Turns, then the turns between two rows, first turn first; the first pair answered
turn K_314:
[-27 -32  -6   9 -14  15 -19  19  -1  -9 -20  23  36]  ->  [-36 -28  -4   8  -7  17 -22  18  -6  -2 -14  17  36]
[ 12 -49 -14  19  12  -9  11  11  -4 -15 -14  31  10]  ->  [  1   1  -5  19  -7  22   5 -11  10 -18  -5  37  47]
[-17  37  16 -26 -19  12  12  -1  12  13  16 -19  25]  ->  [-21 -12   5 -25   6 -18   9  20 -10  30  16 -37  -9]
turn K_422:
[ -6 -35  -5  15  15  12   6  -6   5 -20   0   6   6]  ->  [-14 -11  -6   7   9  26  -6 -11  17 -15   5  13  22]
[ -6  26  15  15  -6  15  14 -31  -7  -3  11 -13  18]  ->  [-26   0   1   1  18  -3 -12  -5 -17  27  14 -27   0]
[ 26  15  22  16 -18   8  39 -34  -4 -21   8   7   7]  ->  [-26  10 -10 -25   4   8 -39   0   1  43  17  -6  12]
turn K_592:
[ -6 -10  -7  -9  23  -4 -16   5  -5  17   5  -9 -12]  ->  [  1  -2  -2 -17  17  -9 -10  -4  -8  10   5 -18 -13]
[ 17  11 -18 -31  15 -12  -6   9  -9  10   3  -8   6]  ->  [ 26   5 -24 -27  16 -15  -2  14  -6   4  -2   0   6]
[-19  26  -1  -7  12  11  -5 -11   4  22   5 -19   9]  ->  [ 12  35   1 -19   2   1  10 -19   6   5  -6 -18   2]
turn K_246:
[-26 -16  12  24   8   3   2  -5 -21  10  17  -1   8]  ->  [-23 -19  13  28   8   7   7  -4 -19   4  19   8   9]
[-25   8  10  -7  22 -12 -15   7 -19  17  18 -12 -11]  ->  [-32  14  12   1  17   5 -16   7 -12  13  20   2   9]
[ -4 -30  -9   2  14 -20  -3  13  -9   0   3  -2 -26]  ->  [-17 -20  -9  -6  14 -15 -16   9 -12  12  10 -13 -22]
[ 19 -12  -4  13  -3   1 -11   6   5 -19 -10   8   6]  ->  [ 22 -13  -8   9   2 -12 -10   8  -2 -14 -11  -1  -4]
turn K_311:
[ 10  26  -5 -22 -15   7 -12  -4  15   0 -11   9  13]  ->  [  2  10  13  25 -12  15  19 -18  -1 -19  -3  14   9]
[ -5 -29 -24 -12  14 -32  12  23 -38  13   3 -26 -10]  ->  [ 17 -32 -35 -25   4 -33  12  30 -25  -3  -5  -7  -9]
[ -9  -8  14   3  11 -26  21 -11 -52  21  17 -39 -19]  ->  [ 32   7 -13 -58  -8 -32  -1  14 -12   7 -12 -18 -19]
Now pairs of rows:
Between the rows of a pair lie 2 to 3 turns.
[-29  31  27  46 -26  23   6 -34  -8  23  24 -26  42]  ->  [-31 -19  27  77 -11  10  24 -17 -26  17  22 -22  19] : K_422 then K_246 then K_422
[-15  14  -4 -25  -7  -1 -14  12   7   8  -6  -3  -7]  ->  [-16  22  19   6  -9   3  15 -12  -6  -6  -1 -11  -4] : K_422 then K_314 then K_311
[-23   4   3  15   4  23 -14   2 -12  11  14   4  14]  ->  [  0  -2   4  21  -8  23   2   9  -1 -14   3  26  17] : K_311 then K_311
[-17 -11 -16  -9  12  -3 -26  22   4  20   0  -3   2]  ->  [-27  14   5  18   9   6  -7  -8 -11  20  13 -19  12] : K_422 then K_311 then K_246
[-24 -11   3   1   6  -3 -17  -9 -29  19  14 -37 -29]  ->  [ 11  30  -8 -40 -28  16 -26  -8  16 -11  -5  -3  -3] : K_311 then K_314
[ -7  13 -21 -15 -10  13 -23   3  22   3   0  12  19]  ->  [  1  26 -16 -25 -13   3 -18 -10  19   3   0  -1  12] : K_592 then K_592
[ 24  50 -12 -34 -25  -8 -10  -2  26   7  -5 -30  -9]  ->  [ 41 -12  -6  15  -8 -26  33   6  -3 -20 -12 -25 -39] : K_422 then K_311
[-18 -52  -1  26  22  -9   1  25 -15   6   3   5 -17]  ->  [ 29   0  17  18 -15   2  39  -8   7 -40 -10  23   4] : K_311 then K_422
[ -5  25   2 -20   0 -12 -14  -3  -7  19   1 -10   5]  ->  [-11  15  -2 -20   5 -13 -20   4  -6  23   0 -11   0] : K_314 then K_246
[-35   4  13  24  12  17  -3 -17 -14  10  22 -19  13]  ->  [ 32 -18  -2 -14   3 -28  23  -1  -4 -19 -12 -15 -31] : K_422 then K_311 then K_422
[ 33  14  -1 -30 -13  -5   3  -6   6 -19 -10  13   4]  ->  [ 29  17  13  -6 -14   1  18 -18  -1 -26  -2  13  10] : K_246 then K_314 then K_311
[ 14  35  17   9 -31  12  19 -20  21 -27  -5  13  23]  ->  [-38  -8   8  15  13 -14 -14  -5 -19  34  15 -37 -11] : K_311 then K_422
[ 12  -2   6  -5 -11 -36  64 -53 -40  16   7 -51 -52]  ->  [  0 -67 -36 -24  16 -44  14   8 -26  35 -11 -21 -64] : K_592 then K_422 then K_422
[  8 -46 -17   0   8 -15  -6  37  14 -15 -20  10 -28]  ->  [ 37  -5  -4  -8 -19  -6  16  15  27 -42 -27  16 -17] : K_422 then K_246
[  2  70   0 -59 -13  -9 -33 -16   9  29   5 -41   9]  ->  [ 16  60   4  -6 -31  36  -8 -11  35 -26  -5  35  55] : K_246 then K_246
[  7  30   8 -19 -16 -36 -22  -7  24  -7   7 -15 -23]  ->  [ -3 -15  -1   0   3 -42 -28  15  12   1  10 -12 -37] : K_246 then K_246 then K_422
[ -8  -9  28  17  20  11  -8 -15  -1 -18   1  37  -4]  ->  [ 11  -9  11 -28  17  -9 -26  -1  10 -11 -13  32 -22] : K_246 then K_311 then K_311
[ 15 -30  -3   3   3 -11  19  10  -7  -4 -10   0 -18]  ->  [  1   9  15  18  -6   7  27 -18 -14  -5   4 -10   0] : K_311 then K_246 then K_422
[-18   8  -6   7   6   6 -14  -6  -4  11  20 -15 -17]  ->  [ 11   6 -14 -15  -1 -11  -7   0   7  -2   7 -10 -29] : K_422 then K_311 then K_314
[  0  32 -16 -42   2 -12  -4 -17  19  16  -1 -19   1]  ->  [ 26  20  -7 -28  -8 -15  28 -22  16 -16 -11  -7  -5] : K_422 then K_314
[ -2 -44 -32 -22  20 -17 -26  44   8  15 -10   8 -18]  ->  [ -2 -42  -4  46   7  16  22  19   5 -27  -4  41  10] : K_246 then K_422 then K_592
[-10  -5  -5  -6   6 -19  13 -13 -12  13   3 -13 -20]  ->  [ -1  19   2  -9  -7  -9  18 -28  -4   1   0 -12  -6] : K_592 then K_246 then K_422
[ -6 -46  -8  34   9   3   2  24   2 -19  -6  37   8]  ->  [ -8  11 -17 -12  -9  19 -31  17  30  -4  -6  38  36] : K_314 then K_311 then K_311
[-14 -12 -16   1  -1  24  -9  16  16  -8  -8  29  21]  ->  [-23 -33  -2  29   8  18  11  10  -8  -7   0  13   6] : K_311 then K_422
[ 13  30  17  -4 -18   8  18 -21   9 -15  -4   1   9]  ->  [  0  27  21  11  -9  13  23 -27  -1 -11   5  -4   9] : K_311 then K_246
[ 20  14  -3 -35  -3 -26  -3  -8  -6  19  -7 -15 -35]  ->  [ 17 -16  -5  16  -6  17  11  10  15 -16 -11  52   3] : K_246 then K_311 then K_592
[ 27  -9  10  14 -23 -15  35  -8  -5 -42  -6   4  -6]  ->  [-33 -31   4  43   5  15  -4   9 -15  -6  16  15  17] : K_592 then K_592
[-14 -26 -11  -1  10  -3 -25  25   4  21  -5  -2  -9]  ->  [-17   7  -9  -7  -1  19 -31  14  16  18   0   7  18] : K_422 then K_422
[ 18 -13  12  17  -5  -9  37 -10  -3 -29  -1   5  -9]  ->  [  0 -40  -1   6  12 -24  16   9 -10  -4   2  -8 -27] : K_422 then K_422
[ 23  -5 -13  -7   8  16  -8   6  16   7 -17  47   9]  ->  [ -3  37   1 -15   5  18 -14 -23   4  32   1   8  15] : K_314 then K_592
[ 23  -4   7  -1  -8 -12  24  -8  -3 -19  -7   3 -13]  ->  [ -8  26  14   9  -8  11   7 -20  -4   0  11  -3  13] : K_311 then K_422 then K_246
[-38  54   0  -4 -11  28 -27 -38   4  29  23   6  32]  ->  [ 28  10  19  33 -16 -14  57 -50 -17 -27   2  -2 -18] : K_314 then K_422 then K_246
